128 stands for zero in the data rows.
Here is a table of points, one per row:
[128 179 255 198 100 105 134 118 118 124 129 117 159 133 119 145 200 171
 144 140 136 127 122 118 137  73  96 121 139 124 115 135 127 119 121 127
 108 115 121 112 103 121 103 142 114 118 122 119 127 120  98 112 132 113
 101 145  90]
[125 138 143   0 125 160 126 109 114 111 107 103 106 115 108 118 115 130
 145 132 119 112 113 115 117 110  93 110 130 122 122 122 120 118 109  94
  11  59 106 112 118 104 127 103 113 125 137 103 131 110 109 116 106 123
 117 129 113]
[133 139 118 136  97  94 148 219 161 130  98 121 126  87 125 107 123 139
 155 119  83  95 121 148 133 105 106 116 154  86 118 129 119 109 126 123
 124 122 119 120 120 123 139  86 118 119 120 116 108 105 232 112 103 128
 133 100 103]
[124 123 119 113 124 122 129 129 148 147 146 140 243 255 200 121 118 126
 135 129 123 131 130 128 118 123 126 115 125 107 113 119 122 125 122 122
 115 120 126 124 121 122 108 142 125 122 119 116 118 128 182 137 137 132
  92 118 136]
[137 127 120 113 121 134 123 125 125 132 138 142 226 126 131 102 145 132
 120 131 141 113 120 128 124 118 130 188 113 138 121 130 123 115 107 117
 133 122 110 116 121 127 103 124 138 125 112 119 118 127 106 119 123 152
 255 138 130]
[125 130 147 213 186 255 195 178 166 158 150 142 132 128 128 120 119 124
 129 126 123 127 128 129  99 113 127 123 135 102 130 122 121 119 116 123
 120 124 127 129 131 122 125 129 112 172 233  99 147 131 129 125 132 155
 133 132 128]
[130 131 112 135 125 102 114 113 153 130 108 117  97 128 112 100 118 126
 134 125 116 117 117 118 110 119 112 111 131 141 117 126 137 148  44   0
 140 126 111 114 117 125 125 149 196 177 158 168 148 134 132 122 129 129
 124 172 119]
[125 119 101 119 115 144 119 127 132 131 131 133 124 135 141 144 198 167
 135 134 132 124 128 132 129 129 127 121 121 115 131  94 117 140 128 129
 127 134 140 135 131 255 159 130 135 118 100 120 255 139 140 136 124 138
 124 117 128]
[ 92 150  78 138 141 101 135  89 145 123 101 107 133 122 101 148 145 126
 107 120 132 115 122 129 103 114 123 116 132 130  98 137 125 112  93 182
 108 133 158 113  69 112 184 147 205 174 143  95 122 113 113 110 151 116
 113  97 128]
[118  99 100 136 137 117 132 109 129 102  75 118 127 138 145 164 247 188
 130 135 140 124 129 133 107 145 119 118  96 120 115 102 126 151 114 124
 124 126 128 191 254 123 149 134  95 118 142 124  79 116 116 133  90 111
 116 107 124]
[129 133 114  96 142 116 115 141 112 131 151 135 131 130 143 119 201 161
 121 125 128 148 128 108 131 125 134 139 122 127 125 134 118 102 177 149
 131 136 142 125 108 104 142 147 145 185 225 255 182 165 166 132 161 138
 133 130 144]
[ 96 122 131 132 120  85  87  95  97 108 118 127 105 124 114 105 121 117
 113 122 132 125 123 120 117 129 124 117 132 117 127 142 184 227 187 150
 138 133 128 122 116 119 119 113 115 128 140 111 120 124 135 122 133 255
 149 129 128]
[ 96  91 158 164 255 145 130 134 147 139 131 131 117 125 129 121 123 129
 136 136 137 135 133 131 255 123 133 129 123 111  98 121 128 136 124 115
 108 120 131 125 120 117 136 120 129 105  81 135 125 120 146 163 135 124
 140 124 135]
[148 171 139 117 118 132 128 126 119 122 124 124 120 124 124 120 106 111
 116 119 122 121 124 128 130 122 126 116 111 118 122 118 121 124 123 120
 131 224 255 226 136 124 113 111 100 109 118 128 126 125 127 127 116 132
 147 170 143]
[111 121 128 107 134 143 255 198 180 165 151 127 141 136 120 128 140 137
 134 121 107 119 124 130 132 136 154 127 141 249 178 178 200 222 185 152
 150 145 140 134 128 112 124 140 135 113  92 138 139 135 108 116 124 111
 121 118 119]
[109 128 122 157 121 121  96 115 118 112 105 123 100 113 255  97 104 122
 140 135 130 112 116 120 117 112  98 140  87 218 120 114 114 115 134 136
 113 119 125 117 108 116 131 106 113 124 134 114 131 110 105 110 120 112
 110 118 101]
[148 255 140 152 167 140 143 132 133 131 128 123 126 129 131 131 122 129
 135 134 132 144 133 122 171 255 152 135 114 122 123 121 122 122 126 124
 136 115  94 115 136 130 118 125 113 114 114 128 124 117 121 116 120 131
 124 122 125]
[123 119 126 109 125 127  99 126 204 158 113 121  84 134 120 102 135 128
 120 117 113 119 125 132 116 126 127 103 131 119 113 133 122 111 154 225
 162 132 102 120 138 130  91 125 130 122 115 117 120 122 128 120 121 122
 156 255 159]
[129 117 124 123 117 103 129 231 186 156 125 112 115 126 139 142 121 112
 102 189 255 204 144  84 103 122 117 115 115  94 124 123 123 122 124 115
 112 119 126 122 118 119 124 131 120 116 112 120 122 118 100 113 121 126
 126 111 121]
[115 115 133 168 111 118 108 103 104 108 112 121  97 153  69  61 105 123
 141 124 107 147 116  84 119 127 103 102 114 134 237 124 116 109 127 136
 115 117 118 128 139  83 139  78 129 118 107 123 157 129 121  86 116 101
 151 108 151]
[107 124 156 112 146 122 117 141 125 116 106 132 129 117 116 124 111  35
   0  18  78  90 111 131 106 115 115 125 121 115 131 117 113 109 117 116
 165 134 103 119 136 116 114  86  98 108 117 128 147 128 111 120 139 109
 106  99  94]
[136 140 119 118 128 135  94 126 130 132 134 128 136 112 146 179 154 139
 125 137 149  95 112 128 126 123 131 130 125 162 255 155 135 115 110 130
 135 131 128 115 102 109 115 152 129 126 123 115 110 122 182 255 167 156
 122 142 136]
[112 114 121 128 133 113 102 107 122 131 141 108 123 129 125 126  99 116
 133 127 121 122 116 110 131 134 124 127 105 122 155 255 201 101 121 137
 136 136 136 149 161 225 156 134  93 128 163 135 112 137 124 111 111 105
 124 110 115]
[255 129 121 165 241 102 141 130 107 118 128 119 131 124 109 122 118 129
 141 132 124 115 132 150  55 108 107 119 140 142 129 132 116 100 128 135
 111 115 119 119 119 125 105 118 123 111  98 131 135 129 109 108 110 142
 107 127 106]
[224 119 136 118  82 137 129 105 138 121 103 118 106 133 124 128 128 126
 124 125 126 129 116 102 179 107 255 150 102 133 112 128 121 114 108 133
 147 129 111 113 114 112 139 110 113 123 133 122 123 104 116 121 111 143
 107 103 120]
[122 118 111 124 113 123 123 123 116 110 105 115 102 104  75  42  86 101
 115 112 108 111 116 121 126 120 112 119 120 122 116  88 102 115 132 137
 133 131 130 126 123 145 173 255  95 112 128 125 120 131 132 131 115 121
 130 103 111]
[125 123 120 123 113 101 108 107 157 215 255  62 111 117 114 127 125 130
 134 121 108 113 122 132 119 115 108 127 109 118 109  67  99 131 122 123
 142 131 120 125 131 125 126  99 104 120 135 116 103 129 116 131 108 117
 118  92 115]
[120 130 159 135 126 127 109 123  96 108 119 112 134 102 116 126 117 120
 123 132 140 108 117 126 106 114 133  60 138 160  99 120 122 124 128 114
 142 126 109 115 121 136  94 118 111 120 129 119 119 113 136 111 114 103
 124 102 255]
[147  49 160 125  98 127 103 134 136 139 142 168 133 133 129 124 148 139
 130 133 136  98 116 134 156 255 137 169 205 150 125 137 128 119 121 129
 123 135 147 116  85 114 138 121 129 132 135 113 115 118 109 120 127 119
 114 118 126]
[131 119 127 115 104 133 120 115 115 124 133 127 121 130 132 123 148 135
 123 142 161 216 255 255 199 151 141 132 112 143 171 150 137 124 129 114
 128 127 125 118 111 119 134 135 131 130 129 105 112 120 121  97 125 124
 124 130 134]
[109 121 114 141 112 220 136 112 122 117 112 115 111 124 122 131 132 129
 125 124 124 125 123 120  97 114 110 113 126 108 123 114 117 120 127 122
 119 122 124 107  90 163 112 101 146  97  48 191  18 119 106 108 103 128
 105 107 105]
[131 116 103 132 118 120 147 136  88 116 145 130 200 117 130 145 110 115
 121 125 130 130 119 109 141 123 120 103 121 126 127 104 116 129 137 108
 133 123 112 120 127 150 255 115 106 117 129 123 102 127 109 124 124 133
 121 235 149]
[124 114 120 133 123 115 134 137 109 119 129 116  75 163 189 255 134 140
 146 110  73 137 127 118 117 123 124  98 141 107 119 124 120 116 130 111
 124 122 120 111 101 108 124 162 115 119 123 121 125  86 100 108 138 134
 209 132 131]
[196 148 119 135 120 151  70 110 114 117 121 126 133 118 134 129 113 116
 119 124 129 122 123 124 126 114 111 147 133  81 132 139 204 255 211 157
 138 136 133 129 124 118 136 139 158 148 139 119 128 120 130 131 138  35
 124 118 124]
[120 139 104 122 119 108 115 126 159 181 204 255 167 117 133 141 130 136
 142 128 114 131 126 120 119  96 123  94 107 109 120 129 124 119 118 118
 107 114 122 129 136 113 109 132 120 117 113 122 113  89  86 111 113 120
  97 110 126]
[141 120 121 119 108 130 135 129 127 125 122 124 114 116 114 108 111 134
 158 143 129 117 126 134 125 125 121 118 124 126 104 120 119 118 123 123
 128 125 123 154 186 149 127 113 114 112 110 123 112 129 131 139 255 164
 142 124 128]
[ 68 111 137 148 132 104 110 133 106 117 127 120 125 110 114 122 113 128
 143 133 123 117 130 142  83 157 255 166 105 111 128 114 123 132 133 106
  64  96 127 121 115 121 108 121 125 122 120 119 131 172 149 126 131  98
 124 149 108]
[122 115 140 139  96 106 146 108 137 118 100 128 143 123 111 153  43  95
 147 147 146 113 147 182 147 138 113 104 127 123 119 100 123 146  95 168
 118 117 116 133 150 133 118 113 116 149 182 248 187 146 125 168 113 129
 141 122 114]
[137 128 183 122 127 119 139 148 112 126 141 129 124 122 139 134  95 105
 116 116 117 125 123 120 143 133 131 124 106 126 134 113 109 105 154 155
 136 139 143 181 220 188 161 183 255 222 143 112 109 130 131 138 113 146
 125 116 129]
[107  87  18 124  96 116 137 121  76  96 116  90 149 103 103 126 134 129
 125 126 127 127 116 104 199 136 109 108 121 116 113 127 117 107 136 125
 124 121 119 115 111  97   6 107 131 136 141  95 133 114  99 115 117 111
  90 139  99]
[130 125 132 135 103 123 157 101 102 114 127 140 102 120 104  94 123 120
 117 118 120 206 155 104  89 132 110 121 132 143  57 140 128 115 134 123
 124 121 119 118 117 123 126  97 125 122 119 107 138 124 179 255 134 119
 151 128 118]
[ 89 115 146  73 155 137 122 113 104 106 109 137 138 127 121 136 117 164
 210 180 151 138 132 126  99 123 130 126 111 105 122 118 119 119 143 158
 255 203 129 121 114 108 135 111 125 127 129 108 133 126 117 119 116 108
 108 100  90]
[141 130 122 123 110 138 127 110 128 129 131 150 119 117 152 184 129 129
 128 132 135 129 123 118 137 120 100 126 131 129 106 132 125 118 116 128
 129 124 119 125 132  93 127 138 132 120 108 104 163 255 196 118 129 140
 129 127 134]
[107 145 106 124 133 128  93 108 120 125 130 129 129 133 126 140 115 123
 131 140 148 175 149 123 144 107 172 223 255 210 161 131 129 126 132 137
 140 139 137 161 186 152 133 131 118 125 133 131 121 115 128 109 114 122
 116 125 117]
[119 126 125 127 117 110 189 137 125 122 119 126  97 126 131 126 119 127
 135 125 114 114 123 132 118 114 104 255 111  81 129 133 126 120 114 122
 130 123 116 117 117 119 117 124 122 117 112 126 129 115 102 131 121 135
  91 139 228]
Along one direction, these points spread out more than along any other. Take the direction at right angles to it along which they spread out most. Go by this last direction. How far along it is each point below, from 0 to 99? The average is 50, and the first point in the table lies past the average. One standard deviation of the points above along it is 16.
[122 118 111 124 113 123 123 123 116 110 105 115 102 104  75  42  86 101
 115 112 108 111 116 121 126 120 112 119 120 122 116  88 102 115 132 137
 133 131 130 126 123 145 173 255  95 112 128 125 120 131 132 131 115 121
 130 103 111] 18
[129 133 114  96 142 116 115 141 112 131 151 135 131 130 143 119 201 161
 121 125 128 148 128 108 131 125 134 139 122 127 125 134 118 102 177 149
 131 136 142 125 108 104 142 147 145 185 225 255 182 165 166 132 161 138
 133 130 144] 27
[124 114 120 133 123 115 134 137 109 119 129 116  75 163 189 255 134 140
 146 110  73 137 127 118 117 123 124  98 141 107 119 124 120 116 130 111
 124 122 120 111 101 108 124 162 115 119 123 121 125  86 100 108 138 134
 209 132 131] 62
[112 114 121 128 133 113 102 107 122 131 141 108 123 129 125 126  99 116
 133 127 121 122 116 110 131 134 124 127 105 122 155 255 201 101 121 137
 136 136 136 149 161 225 156 134  93 128 163 135 112 137 124 111 111 105
 124 110 115] 33
[129 117 124 123 117 103 129 231 186 156 125 112 115 126 139 142 121 112
 102 189 255 204 144  84 103 122 117 115 115  94 124 123 123 122 124 115
 112 119 126 122 118 119 124 131 120 116 112 120 122 118 100 113 121 126
 126 111 121] 75
[148 171 139 117 118 132 128 126 119 122 124 124 120 124 124 120 106 111
 116 119 122 121 124 128 130 122 126 116 111 118 122 118 121 124 123 120
 131 224 255 226 136 124 113 111 100 109 118 128 126 125 127 127 116 132
 147 170 143] 34
[137 128 183 122 127 119 139 148 112 126 141 129 124 122 139 134  95 105
 116 116 117 125 123 120 143 133 131 124 106 126 134 113 109 105 154 155
 136 139 143 181 220 188 161 183 255 222 143 112 109 130 131 138 113 146
 125 116 129] 11
[119 126 125 127 117 110 189 137 125 122 119 126  97 126 131 126 119 127
 135 125 114 114 123 132 118 114 104 255 111  81 129 133 126 120 114 122
 130 123 116 117 117 119 117 124 122 117 112 126 129 115 102 131 121 135
  91 139 228] 57
[107 124 156 112 146 122 117 141 125 116 106 132 129 117 116 124 111  35
   0  18  78  90 111 131 106 115 115 125 121 115 131 117 113 109 117 116
 165 134 103 119 136 116 114  86  98 108 117 128 147 128 111 120 139 109
 106  99  94] 28
[124 123 119 113 124 122 129 129 148 147 146 140 243 255 200 121 118 126
 135 129 123 131 130 128 118 123 126 115 125 107 113 119 122 125 122 122
 115 120 126 124 121 122 108 142 125 122 119 116 118 128 182 137 137 132
  92 118 136] 67
[147  49 160 125  98 127 103 134 136 139 142 168 133 133 129 124 148 139
 130 133 136  98 116 134 156 255 137 169 205 150 125 137 128 119 121 129
 123 135 147 116  85 114 138 121 129 132 135 113 115 118 109 120 127 119
 114 118 126] 70
[120 130 159 135 126 127 109 123  96 108 119 112 134 102 116 126 117 120
 123 132 140 108 117 126 106 114 133  60 138 160  99 120 122 124 128 114
 142 126 109 115 121 136  94 118 111 120 129 119 119 113 136 111 114 103
 124 102 255] 47
[136 140 119 118 128 135  94 126 130 132 134 128 136 112 146 179 154 139
 125 137 149  95 112 128 126 123 131 130 125 162 255 155 135 115 110 130
 135 131 128 115 102 109 115 152 129 126 123 115 110 122 182 255 167 156
 122 142 136] 55
[ 96  91 158 164 255 145 130 134 147 139 131 131 117 125 129 121 123 129
 136 136 137 135 133 131 255 123 133 129 123 111  98 121 128 136 124 115
 108 120 131 125 120 117 136 120 129 105  81 135 125 120 146 163 135 124
 140 124 135] 68
[125 130 147 213 186 255 195 178 166 158 150 142 132 128 128 120 119 124
 129 126 123 127 128 129  99 113 127 123 135 102 130 122 121 119 116 123
 120 124 127 129 131 122 125 129 112 172 233  99 147 131 129 125 132 155
 133 132 128] 50
